K166: [ -25 -103   31 -103   33  -13]
K266: [-107   -2   15   36  -26   33]
K556: [-81   8   6  73   8  49]
K195: [-53 -27 -26 -72  65  31]
K689: [-38  95 -14  26 -39  42]
K785: [  3 -76  92 -17  -9   4]
K996: [-40  18 -53  71 -49  32]
K178: [80 26 30 30 53 52]
present: [26 29 30]
no
tags:
[-25] -> K665
[33] -> K742
[-26] -> K608
[-27] -> K798
[-50] -> K454
[-49] -> K285
join K266 4: 
K608
q: [80 26 30 30 53 52]
K178
where: [-107]
K266, 0
where: [-72]
K195, 3
howmany K166: [31]
1

K658: [ 40  99  99  99  40  40 -21  13]
K785: [ 40 100  93  99  92  99  92  13]
K71: [ 40  20  34  99  92  39 -22  13]
howmany K785: [98]
0
howmany K658: [40]
3
present: [92 99]
yes
where: [-22]
K71, 6
where: [93]
K785, 2
where: [-21]
K658, 6
where: [39]
K71, 5

K178: [ 98  45 -58 -58  -9 -27  99 -58  98]
K996: [ 70 -25 -36 -60 -22 -51  65  65  18]
K785: [ 59 -36  59 -37 -27  59  59  13  26]
howmany K996: [70]
1
howmany K178: [-26]
0
howmany K178: [98]
2
howmany K785: [59]
4
present: [-58  99]
no
both K996 K785: 
[-36]

K996: [  18  111   41   72  -46  -51   95  101   64  -28  -46 -101  -26   29
   10   70  -99   35  -92   66   86   -7   72  -32   91   47  -37   98
   69   13  -84   45   49  105   30  -20  -41   53   44]
K166: [  89   19  111   64   81   13   65  -22  -80  -85  -19   55  -67   34
   -3  111   45   15   85    0   18  -42   32 -107   97   88  102  -14
  -24  -68    4   28   89   30  -19   -2   10  106   68]
K71: [  60   12  -18  -39   13   49  -42 -100  -89   75  -55  -79  -92   78
   23   -5  100   -8  -83   19   78   -5 -109  -38   46   72  -63   61
  -56   98   -8   65  -40  -19  -83  111    0   19  110]
K856: [  40 -109   47   33   -2  -89  -65   38   25  -91   92   32    6  -43
  -80  -80   69   39  -70   57   36   45  -91 -104  -98  -78   46  -45
  -52  -83    1  -64  -89  -54   64    5   95   -6  -51]
K658: [  90  -44  101  -40   85  -62  -23   44   86   51   -1   -2   92  -87
   98  -57  -76   34   92  -55   83   18   29  -33  -44  -93  -55  110
   80  -94   18 -103  -44   72   19   33  -99   17   53]
K178: [  48  -11   -1  -48  -95   37  107  -58    2   74   55   26   33  -47
  -58   45   18   -2  -21   44  -64   51   13    0  -59  103   29 -107
   10  -68  -21 -103   29  -76   68  -77  -82  -46  -17]
K556: [ -83 -110   56   37  -20  -28   94   92  -59   93  -89   93   55  -60
  -19   63  -42  -37   19   91  -26  -56   58   36   30  -62   39  -81
    7  -36  -25   59  -72  -77    9 -100  -62   74  -16]
K785: [ -64  -20   73  100   51  100   44   45   36   11  106   60   82  -28
   31   57   12 -106  -41   55   66   50  103  -49 -100   43  -70  -25
  -81   33   40    9  -10  105  -38   75  -24  -47   89]
K689: [  17 -101   60   45   92  -40  -32   -4  -85  -84  -97  104   89  -15
  -19   89 -107  -75   86    3  -82    2    8  -87   88   14   39   18
  -62  -46  -86 -108  104    7  -24  -24   86   23   67]
K266: [  72  -30   59   31    0  100  -19   20  -67   77   28   60 -105  -78
   96  -92   76  -15  101   -2   68  -88  -78  -55    4    4  -18  -78
    0    8   39  -74  -16   94 -105  -72  106  109   42]
K124: [  24 -110  -76  -10  -13   97 -102   62  -36 -110  110  110   51  -65
  -32  -62  -68  -94  -28  -69   -7  -23  -44   41  -75  -71   72   86
   -5  104   28  -41   -2   22  -33   31  -58   51  -85]
Table of tags by key:
[-70] -> K314
[-71] -> K769
[18] -> K210
[17] -> K604
[-68] -> K212
[-69] -> K214
join K124 16: 
K212
present: [  24 -110]
yes
where: [-97]
K689, 10
howmany K658: [18]
2
present: [-47 -59  45  18  -2]
no
q: [  90  -44  101  -40   85  -62  -23   44   86   51   -1   -2   92  -87
   98  -57  -76   34   92  -55   83   18   29  -33  -44  -93  -55  110
   80  -94   18 -103  -44   72   19   33  -99   17   53]
K658
present: [-57  98 -87  92]
no

K556: [-56  -9  58  -7 -56 -56 -56  12]
K195: [  8  11  14   7 -38 -36  14 -15]
K658: [  8  12  18   7 -42 -40  14 -19]
K785: [  2 120 119 -14 -14 -79 119  40]
K856: [ 0  0 -1  0  1  2  0  1]
where: [18]
K658, 2
howmany K785: [119]
2
key -> tag
[40] -> K888
[1] -> K62
[12] -> K79
[41] -> K528
[-19] -> K373
[-15] -> K521
[13] -> K330
[0] -> K676
join K856 7: 
K62
howmany K556: [-56]
4
present: [119 -13 -14]
no

K996: [ 55 -24 -52  42 -44]
K785: [-37 -47  41   1 -87]
K195: [ 49  12 -86 -86   6]
K856: [ 55  17 -86 -18   7]
where: [12]
K195, 1
howmany K195: [-86]
2
where: [-37]
K785, 0
where: [7]
K856, 4

K124: [-104   86   -4  -44   26  -54  -78   27   56  -11   57    8  -22  -11
    2   25   36  -22  -15  -28  -20  -36  -28    2  -72   23   -7  -62
  -54  -24   80    5   -6   15   15   19  -91  -56   55   84   -9    5
  -44   48  -16    7   42   45]
K195: [-31 -26  12  15 -18  27 -19 -20 -30  17 -20 -17 -27  19 -37  22  -2 -19
 -11  -8  -2  20 -10  15 -11 -12  -4 -18 -10   4   0 -30  -5 -26  22  17
  49 -29  23  34  -5 -15  56 -66 -16 -27  17  -1]
K856: [-12  -3  21 -12  18  -7  14  72 -35  70  16  44  13  27  -5 -36  10  36
 -16 -37  11 -63  -1   9   8   2  25  42  -2 -53  16  53 -35 -14  17 -65
 -12 -11 -32  14 -13 -12   1 -34   1  35  42 -28]
K996: [  -5   -2  -16   45   45  -21  -37  -24  -37   13  -33  -63   92   16
  -22   21  -30 -102   47  -11   57  -11  -22   21   46    0    2   -9
   16   44  -74  -26  -12   59   20  -51  -35   -8  -33  -71  -40   58
   11    7  -22   -4  -63  -39]
K266: [-38   5 -16  41  -2   2 -39  17  26 -29 -29  56   8 -15 -40   0 -34 -10
 -16  49  24 -43  -2 -28  36  -2 -29 -74  52 -16 -53 -11  33  -3  -5  38
  21   6 -15  35 -12 -28  10  12 -18  30  10 -19]
K658: [-27  -2  -9 -55   2 -33 -17  -4   8  12   8  17  -5  22 -10 -16   7   9
 -21  -5  11 -32 -36 -10  -5  -8  46 -28  24 -45   7 -35 -19 -12 -30 -15
  -5  27 -24   6 -43  -9   3   5  23  25   7  -2]
K166: [ -9  -2   0   1  -1   7 -23 -44   3  26 -27  -4  35  38  68  11  13  32
 -18 -14   0  30   6   4 -21 -39 -10 -33  25   3  15 -34 -15 -35  40  -7
  -7 -21  14  20  18 -23 -10 -36  22 -16 -22  16]
K71: [-11   5 -12 -15 -19 -19  40 -57   6   6  12  29  32  -7 -34  10   9  -7
 -31 -23  23 -25  50 -16  15  -4 -35   4  -1 -24   4  16  17  12   7  42
  19  -7 -39 -75  33 -23   1  21 -11   5   4 -51]
q: [-27  -2  -9 -55   2 -33 -17  -4   8  12   8  17  -5  22 -10 -16   7   9
 -21  -5  11 -32 -36 -10  -5  -8  46 -28  24 -45   7 -35 -19 -12 -30 -15
  -5  27 -24   6 -43  -9   3   5  23  25   7  -2]
K658

K856: [ 47  42  38 -71   5  62  34  20  61]
K266: [ -2  31 -33  32   5 -94 -17 -38 -59]
K178: [ -2  31 -33  32   5  39   5  10  57]
K689: [ 49  44  33 -68 -22  62  40  22  56]
K556: [ 40 -16  -2 -21 -22   7   2  61  14]
K996: [ 40 -16  -2 -21 -22   7   2  61  60]
K124: [ 39  27  44 -70 -21  59  20 -18  68]
K658: [-86 -43  10  33 -11  19 -71   9 -45]
K166: [ 37  44  44 -69 -25  44  17  19  68]
K195: [ 10 -10  20 -41  52  60  24  63  47]
K71: [-49 -47  15  19  19  24 -69  23 -18]
tags:
[-94] -> K648
[-93] -> K381
[60] -> K296
[-37] -> K230
[-38] -> K228
join K266 5: 
K648
both K166 K689: 
[44]
howmany K166: [44]
3
where: [-17]
K266, 6
present: [ 10  33 -11  18 -71]
no

K166: [ 24  58 -50  73  10]
K178: [ 21   9 -36 -85 -75]
K856: [  5 -37  58 -50  51]
K71: [ 28  -9 -18 -51 -75]
K556: [ 46   1 -18  41  -4]
K658: [-17  -8  27  -8  -8]
K689: [-51   2  84 -20 -52]
K785: [ 52 -24 -59 -27  15]
K996: [ 32  -3 -37  54  56]
K195: [  6  19 -36 -85 -70]
K266: [39 39  0  0  0]
K124: [ 57 -18 -17  40  26]
howmany K658: [-7]
0
q: [ 21   9 -36 -85 -75]
K178
howmany K266: [0]
3
present: [ 19 -36 -85 -71]
no
both K71 K178: 
[-75]
both K658 K124: 
[-17]
where: [19]
K195, 1

K178: [ 51  26 -18  22   3 -28 -70  12  26 -14]
K996: [  -8    3  -21  -89  -88   17 -116  -17   35  -51]
K195: [-15  30 -16 -54  27   2  30 -15  30  -2]
howmany K178: [26]
2
present: [-28 -70  12  26]
yes
howmany K195: [30]
3

K556: [-15  -6 -45  27  67   3 -21   7  12 -13 -53 -36  -4]
K166: [-13  -3  68  41  41 -15  11  -3  13   7  39 -38  32]
K658: [ 22   1  40  16  14 -22  79   5 -63  70 -60  -2   9]
K856: [-13  -3  68  41  41 -15  11  -3  13   7  39 -38 -19]
K785: [ -5   1  40  16  14 -22  79   5 -63  70 -60  -2   9]
K996: [  6 -18 -88  -6 -40  22 -81 -14 -37  86 -40   4   8]
K124: [ -1 -20  52  15 -91 -91 -57 -91 -20   9 -20 -91 -20]
K266: [   2   20    2   26   16   -2  -90    1   29    5 -110  -11   73]
K195: [ -4  16 -49  -4  14  -7 -32 -13  17  67 -51 -92 -21]
where: [-36]
K556, 11
howmany K124: [-20]
4
where: [20]
K266, 1
where: [29]
K266, 8
present: [-19   9]
no

K266: [ 24 -31 -11 -58  26]
K71: [ 13 -39   5  -8 -20]
K556: [ 15 -58 -24 -64 -30]
K658: [-12  -4 -19 -15 -27]
K124: [ 15 -90   5 -78  20]
where: [-30]
K556, 4
key -> tag
[-78] -> K7
[-8] -> K583
[-30] -> K894
[-64] -> K338
join K556 3: 
K338

